Each path below is one point turned by a fixed rotation once a step. After each direction that follows a path, write how fast that rotation turns it, in degrees each step (0 if it stays still).
Each turn is a multiple of 5 degrees from 10 to 175, or 0.
Each row of a path follows its step; steps can be skipped.

step 0: -2	-21	-5	-3	10	0	9	8	-15	17	14	16	9	5	10	-1	10	-6	10	-6	-32	15	7	-24	20	31	-7	-10	-15	10
step 1: 6	24	3	19	5	-9	-24	-23	-1	26	-12	2	-18	4	5	5	-11	4	11	4	-14	-6	-11	32	-15	9	19	-5	6	5
step 3: -15	4	-11	-20	-4	3	-7	-13	5	-22	-5	15	4	-12	-10	17	11	-25	-3	2	0	-46	2	-2	-4	-9	8	-23	2	-8
step 4: 16	-8	-3	4	-2	4	6	14	-13	-11	9	-8	-23	7	8	-17	5	18	12	1	32	-13	19	-15	-2	-10	5	14	3	38
step 5: 16	3	5	4	-1	-19	20	18	21	-3	21	14	0	-19	-41	0	-10	-16	-11	1	-10	15	7	18	-9	6	-7	-2	4	-1
step 6: -21	-13	13	-5	19	-11	20	-9	-24	4	-22	-28	-11	-1	13	0	-18	-16	8	-6	-24	2	3	-13	5	13	-8	19	-1	3
step 7: 12	19	-2	0	12	23	8	-17	20	25	-9	-15	-7	5	7	2	-11	13	-6	-5	14	9	-12	21	-13	-16	-13	-26	16	-18
step 8: -10	3	1	-6	-7	17	-27	6	-3	-32	-7	-8	14	-7	6	15	12	-1	-11	4	13	32	11	-16	19	6	-6	12	-17	-18
step 9: 1	-5	-12	-13	-11	7	-8	10	-16	-2	5	13	6	-7	9	-14	6	-3	1	-9	-19	-11	-21	-1	-15	-9	4	-46	-21	21
step 10: 19	7	11	29	-22	-2	1	12	-11	6	16	10	1	23	18	6	-16	5	17	10	6	4	10	20	13	4	18	26	-10	11
step 11: -3	0	-13	3	11	-37	4	7	-3	19	16	6	13	-2	-13	4	20	2	-32	2	-26	-7	-18	4	-2	1	-11	13	9	-19
Directions:
1	7	5	-1	3	4	-5	3	0	-2	0	7	-1	2	10	-2	0	2	1	-5	-2	2	-9	3	3	6	-9	0	-9	-3
40
7	2	1	8	-3	-3	4	-6	-1	-3	1	5	-1	-1	-4	-1	9	-5	0	2	4	10	-3	-5	-3	-5	-3	4	-3	-8
125
0	-6	0	-7	-8	2	1	0	0	3	-6	0	-6	2	2	6	0	1	0	-11	0	12	3	1	-6	5	0	-3	3	-3
45
5	1	-5	9	-3	-1	-4	4	3	2	3	-5	-7	-6	4	6	1	11	1	5	6	0	2	6	-2	4	-5	2	4	-1
120
-9	-8	0	5	2	-2	0	7	-4	-5	-2	-2	2	-1	0	2	8	-8	7	4	-2	-2	-3	2	-2	5	-6	-7	3	-3
125

step 0: -7	14	-14	8	1	13	4	-9	0	6	0	-23	-16	13	9	-15	-23	17	5	8	-16	1	-10	-11	3	-20	3	6	-5	8
step 1: -2	6	-15	-5	1	-14	-19	-7	-6	-8	-4	11	11	-6	-3	11	-1	6	3	12	-3	6	-19	-3	-25	13	-27	-17	-9	-9
step 2: 2	11	-1	-5	-15	-16	1	13	-16	5	-3	2	8	14	-3	-25	15	6	-16	-6	-17	3	28	-10	9	12	4	9	0	-7
step 3: 7	-6	-2	30	2	5	6	-7	-1	-11	-18	-16	6	-8	-18	10	26	0	13	-4	-10	-7	-17	4	4	-9	-1	14	-1	4
step 4: -6	-13	-6	8	-9	-10	7	11	-17	25	18	3	-5	17	-15	12	-17	-9	6	-12	6	10	-6	-14	0	-9	-2	-17	4	8
step 5: -5	13	-10	-1	-4	-2	-19	-15	1	-5	19	11	-9	-5	14	12	10	12	12	-30	1	-10	5	14	4	16	11	8	-4	-6
step 6: -3	2	13	9	-7	5	20	-7	11	-1	7	19	11	2	-9	-4	-3	-19	3	13	16	2	14	-11	5	0	-15	26	-22	-3
step 7: 13	-2	-6	-12	12	-9	-14	-15	-3	0	-17	-11	-6	-10	-14	1	-25	-3	-11	-11	9	-4	-5	-6	12	-4	5	18	17	24
step 9: 15	23	4	5	8	2	-1	-8	-1	8	21	-6	-2	4	15	-27	-17	17	8	7	-21	0	1	-2	-9	-15	1	8	-11	5
step 10: 7	-11	6	1	-2	-14	-13	-20	-2	-19	-10	-2	26	-8	3	3	5	-12	-4	5	-4	2	-11	-14	-23	15	-19	-7	3	-6
step 11: -14	0	0	-11	-7	-3	4	6	-19	-6	2	-17	6	12	-12	-17	11	0	-25	-11	-11	16	18	-7	18	-13	8	-1	7	-1
Directions:
-4	-5	6	0	-4	-2	10	9	-1	1	4	1	-3	-3	-2	2	-2	3	-7	0	4	3	3	-10	-10	0	-3	2	-4	-3
160
-2	-3	-3	1	-5	-5	-3	4	2	4	4	-1	-4	-1	7	-1	-5	9	6	-3	4	5	-3	8	1	-8	-9	-1	2	-5
90
-9	9	-4	4	-4	1	-1	6	-7	6	-9	-2	4	0	-3	1	6	0	7	-2	-4	1	1	-4	-5	0	-1	-2	5	-5
35
2	-4	6	2	1	-4	-4	4	4	5	-1	-7	-5	-3	-16	-5	0	3	2	4	2	-3	0	5	2	2	4	-1	2	-5
80
4	10	4	3	4	0	-8	4	-1	3	6	6	-4	-3	1	7	5	6	-3	4	0	2	7	-1	4	1	-4	-7	-3	2
100
3	2	-3	-3	-6	-1	-2	-4	-8	-6	7	-7	-4	4	-4	-3	6	2	7	3	8	0	1	-6	-2	3	-5	4	1	6
0

step 0: 14	-7	8	-3	8	-1	-15	22	-4	7	-3	11	6	4	3	-40	-27	2	9	-2	14	5	15	6	1	-14	-6	28	-8	6
step 1: -22	28	-7	-5	-9	12	3	-21	3	21	-1	-22	-6	0	5	-1	-14	-22	0	-21	7	-22	2	6	9	-13	-7	8	-13	9
step 2: 13	-18	-5	13	-7	-7	-4	-6	19	3	-5	-19	4	-34	5	0	3	-8	-5	17	4	17	3	-25	3	-2	-18	23	-12	20
step 3: -28	1	-13	-8	21	10	3	-17	18	4	-10	4	-4	8	12	12	10	18	5	22	-13	-2	0	4	33	-7	-7	-8	8	20
step 4: -14	-26	14	3	-7	-20	27	-19	1	-12	-10	21	-5	3	4	-12	5	-1	6	10	11	13	-13	-8	-25	1	-17	-16	-9	8
step 6: 17	7	-7	11	-13	-9	5	-4	-5	-19	0	7	7	13	-36	11	-1	6	35	11	26	0	-1	-4	-6	-7	7	4	-7	-15
step 7: 23	23	-10	7	-12	8	-4	4	-1	-6	-13	18	-15	3	10	8	6	-22	-4	-2	-12	-18	16	-5	9	32	22	-13	-4	-1
step 8: 5	17	10	9	-3	1	1	-4	19	-9	19	19	9	-1	1	-20	13	9	-7	-3	2	17	15	-7	2	5	-4	27	18	-36
step 9: -6	10	6	-17	30	7	8	6	-13	5	4	-12	-9	15	16	8	21	-26	-2	-18	-8	-3	16	-16	-12	-15	15	5	18	2
step 10: 13	0	13	-5	-1	-15	-13	1	5	-11	39	-12	-1	-15	23	4	-18	10	3	8	-18	-1	1	-3	-27	-20	-14	-3	-4	-9
step 11: 5	2	-5	7	13	6	-5	11	-6	8	7	-12	-17	6	-10	23	-9	-14	-16	-6	-9	4	-33	12	16	-9	-20	-12	31	8
Directions:
-4	11	-3	-5	2	9	-4	-1	-4	2	-6	3	3	-3	3	7	4	-1	-5	-4	0	-4	-1	4	1	-1	1	-8	3	6
175
-4	-4	6	-4	1	-6	5	5	-1	-1	-2	6	-6	-4	-1	1	-1	7	-1	0	-4	-8	-1	1	-7	-9	3	1	9	4
65
5	1	4	-4	4	-2	-8	5	-8	2	9	-9	1	3	0	-3	0	1	-7	-1	1	-5	-3	-1	-2	5	-1	-3	9	-6
25
-1	3	4	-1	-2	-8	7	-2	5	3	4	-3	-2	-3	5	3	-2	-4	-3	-1	5	-5	4	0	-9	9	4	-9	-8	3
130
3	-5	-4	-3	-5	-6	1	-2	3	6	-6	-3	4	10	3	6	3	6	-4	3	-4	4	-9	0	-3	-3	-5	-6	0	1
45
-4	3	6	2	0	-2	4	2	6	1	4	1	9	2	4	5	-5	1	-1	6	6	-3	0	8	10	-6	1	0	1	-7
145

step 0: -6	-39	-2	-11	-8	-3	-12	6	-7	-9	-17	-14	13	-2	-19	-11	32	7	-6	-12	4	-11	-8	3	4	5	14	-8	1	-5
step 1: 13	13	-6	-3	15	1	-4	-1	-24	0	-13	12	-10	9	-10	-2	5	6	-3	-34	-17	-13	5	4	16	5	-25	-14	-18	-9
step 2: 5	7	-4	-15	6	17	21	-27	-34	1	-4	-2	-1	-5	11	5	-17	0	8	14	-2	-21	-22	-1	-6	12	3	0	-1	19
step 3: -6	-4	15	-2	-11	17	9	-8	12	-3	-23	5	4	-11	-21	0	2	19	-14	4	11	-11	-23	-21	9	-20	19	13	-2	-8
step 4: -24	5	-9	5	1	2	8	-3	10	-10	7	17	-17	12	2	16	11	-17	-7	-11	-22	-3	-15	-2	30	2	-11	9	4	-26
step 6: 26	-6	-7	-7	-6	-14	-17	8	2	-15	-21	3	-1	-6	4	5	-10	15	-8	19	14	-10	-3	-7	11	-35	-18	1	8	-1
step 7: -9	-7	-5	-11	-9	-8	10	-4	-5	-10	-4	20	7	0	-9	-8	4	-20	17	16	-26	-7	-2	8	-13	-15	-14	-13	15	-32
step 8: -12	13	11	-8	14	-10	-14	-5	-6	9	-16	-11	-2	-2	5	-12	-16	-16	-9	10	-10	-6	9	-12	-5	9	26	-18	-28	-22
step 9: 6	1	5	-14	-8	-10	-14	2	1	23	13	9	-2	-11	18	25	-23	-8	0	-11	18	-26	1	-26	4	-8	-8	6	2	-3
step 10: 5	0	5	17	-12	13	2	0	4	-10	5	15	-6	6	-21	-4	-21	-26	13	1	1	1	-1	-13	-21	6	3	17	36	-7
step 11: -2	-4	11	9	8	2	-9	19	5	0	-5	-29	2	19	8	-14	5	-20	-36	20	3	3	-3	-1	-3	8	-2	14	3	-19
Directions:
4	-4	-3	-1	2	2	-4	3	4	8	-3	-10	1	-9	-1	5	5	-3	4	3	7	-4	-5	-1	3	-6	4	1	-4	3
120
4	-3	-4	3	4	3	-3	1	1	0	0	9	6	-12	-1	3	-8	7	-4	6	0	0	-4	2	-3	4	0	1	9	2
100
-3	4	6	1	14	1	-5	4	7	-2	-3	0	-1	4	0	-9	-5	4	2	-5	4	-4	-5	4	-1	-6	0	1	0	1
145
6	2	2	-3	0	7	4	-2	-2	0	-4	-1	-1	-2	1	-5	11	5	-2	-8	2	-4	-2	4	1	11	-2	8	1	3
25
2	-3	0	-10	-3	-1	-3	5	4	7	-2	11	4	5	-4	4	3	5	0	-6	2	4	1	-6	4	-6	-6	3	0	0
125
6	1	-1	-10	2	-5	-4	-5	-5	0	3	-1	4	-6	-4	-8	1	3	2	-2	-5	-6	5	3	-2	-3	0	-11	-2	-2
55
1	1	-1	-2	2	-2	-3	-9	9	-3	14	-1	-2	-1	-5	1	0	-2	-3	-4	2	-1	1	-5	6	2	8	6	5	-1
65

step 0: -3	-2	-29	-8	-2	13	-9	-10	12	-4	9	13	-6	27	5	11	-11	-4	13	-7	2	-22	-19	10	-18	-10	-11	2	9	-1
step 1: 15	-15	-11	13	-7	-5	-27	-1	20	-6	-13	21	8	7	21	-3	5	5	-5	12	9	-16	-18	2	-2	2	-14	9	7	12
step 3: -8	12	6	-21	-19	16	-6	7	31	-3	4	-1	-10	6	-11	-19	19	2	-4	-2	19	-5	-18	-10	3	7	0	-6	14	-3
step 4: 1	-2	-7	0	-23	7	-12	7	23	-7	-11	30	-5	5	-18	5	8	9	-2	-6	1	5	17	6	7	1	-3	-26	10	-18
step 5: -12	16	-8	-14	-15	4	1	9	2	-18	-23	15	-7	-14	-6	21	-5	12	-1	21	1	-1	5	10	-7	-10	-8	-1	27	12
step 6: -22	27	1	3	-9	6	-3	12	20	12	-16	10	10	-10	12	-6	-26	9	-6	4	-3	-26	3	2	-8	-6	6	3	4	-1
step 7: 5	11	-7	12	-19	-16	3	39	13	6	9	5	0	-4	-9	-5	0	8	-2	-9	-3	-17	13	-6	-17	1	-13	20	6	-2
step 8: -5	19	-20	-3	-13	0	6	14	-18	3	16	18	4	2	-12	-9	9	-12	-7	-5	4	-27	1	8	18	-7	-23	5	11	-2
step 9: -4	-7	-2	-2	-35	-16	7	-6	13	-17	-1	5	8	5	0	-2	-8	-15	-15	-5	10	-15	-6	12	19	-27	-10	10	-3	-1
step 10: 2	-25	-18	-11	-22	4	-6	-7	-3	-5	-17	-7	-6	0	-7	-16	-2	10	-23	1	-18	-20	11	-10	-8	-22	-7	8	4	-1
step 11: -13	-1	-34	-16	-13	7	-6	-12	8	-18	17	-14	8	-1	5	-5	0	23	12	-7	0	-21	-7	-5	-15	-5	-4	0	4	-4
Directions:
-5	-9	-5	-8	4	-2	-4	-1	1	4	-1	0	-2	-4	4	4	-8	2	-7	-5	-2	7	-1	8	-3	-4	-1	0	8	-2
70
-5	-3	-2	-3	-4	-3	1	-2	-7	-4	4	-9	9	-3	-2	-4	-1	5	0	-2	-2	-3	11	5	6	-1	0	8	-3	-1
20
-1	8	-3	-3	2	-4	-3	-5	4	0	8	2	-9	0	-3	-7	3	2	3	-11	-5	3	3	-3	-3	6	-1	3	0	-2
90
-4	-6	7	0	0	1	-10	-4	0	-9	2	-2	4	5	-2	-4	3	3	0	3	-2	0	-3	2	-3	10	3	-6	7	1
35

step 1: 17	1	14	6	14	-5	-2	-6	-8	-21	-1	9	-1	-6	-16	-7	22	-18	-9	12	0	-13	-9	13	-10	-2	12	-12	-4	-21
step 2: 15	3	29	-5	3	1	12	8	10	-19	-20	1	-4	-4	0	-11	2	3	14	12	-5	8	-13	5	1	14	6	-25	-7	14
step 3: -4	-20	12	0	6	-3	-8	16	9	-7	-8	-2	29	11	11	0	18	-6	21	3	2	5	2	-4	-4	0	-11	-2	8	26
step 4: -5	-10	-9	-1	11	1	-15	2	2	-10	0	24	9	23	3	-8	11	-30	2	-12	19	0	-3	12	0	-7	3	-10	7	-7
step 5: 8	3	0	-12	4	-11	6	6	4	-20	-21	12	-21	7	0	7	0	-22	-17	-18	-7	12	2	10	3	5	0	-13	-16	2
step 6: 11	6	25	0	15	-8	4	20	-12	-22	-6	0	10	-14	1	17	17	-7	-13	-5	-12	-1	9	-12	-7	0	-11	3	-2	10
step 7: 0	16	26	4	18	7	1	13	-11	-11	4	15	24	-6	-6	-12	2	-12	11	0	11	-12	-4	5	10	-1	17	-5	15	3
step 8: -6	3	1	-14	-2	-10	4	9	8	-1	-18	2	12	10	-5	-14	-6	-15	8	-3	-7	4	-11	20	31	5	7	-10	2	22
step 9: -5	-13	-9	0	-3	-17	-7	8	-8	-6	-11	3	16	11	7	2	25	-12	-23	-2	-13	8	-14	-8	13	-5	-19	-7	7	9
step 10: -5	7	11	8	3	2	0	0	-15	-17	-5	20	3	6	13	-11	0	-15	-24	-16	1	9	-9	-16	-11	0	6	-14	19	-15
step 11: 3	22	12	-5	3	-9	16	12	-2	-14	-8	-2	6	-2	10	2	-26	-19	2	-18	-11	18	4	6	-6	14	6	7	8	11
Directions:
6	5	-5	6	3	0	-1	2	10	-2	1	-5	3	1	-4	9	-2	1	-2	-14	2	1	2	-3	-2	-2	2	-4	1	-3
60
-4	0	-1	-4	-8	-7	-5	3	3	-2	-4	-8	4	-2	-8	5	1	-4	1	4	-5	1	5	-2	-6	1	-7	7	3	6
125
-7	-4	-6	4	5	5	1	-3	-2	-10	0	-4	-3	-1	-3	-4	1	-2	2	1	-2	-3	10	-1	3	2	6	0	11	-3
115
-2	4	0	0	-3	-4	1	3	-11	5	-3	-5	1	-2	-1	0	-5	4	-3	-7	-2	5	-5	1	7	-4	-1	3	12	-5
20
4	-5	-8	-4	2	-2	1	3	-1	-5	0	-5	1	-8	9	-1	0	8	1	-5	-7	2	1	5	3	4	-1	-1	-5	8
120
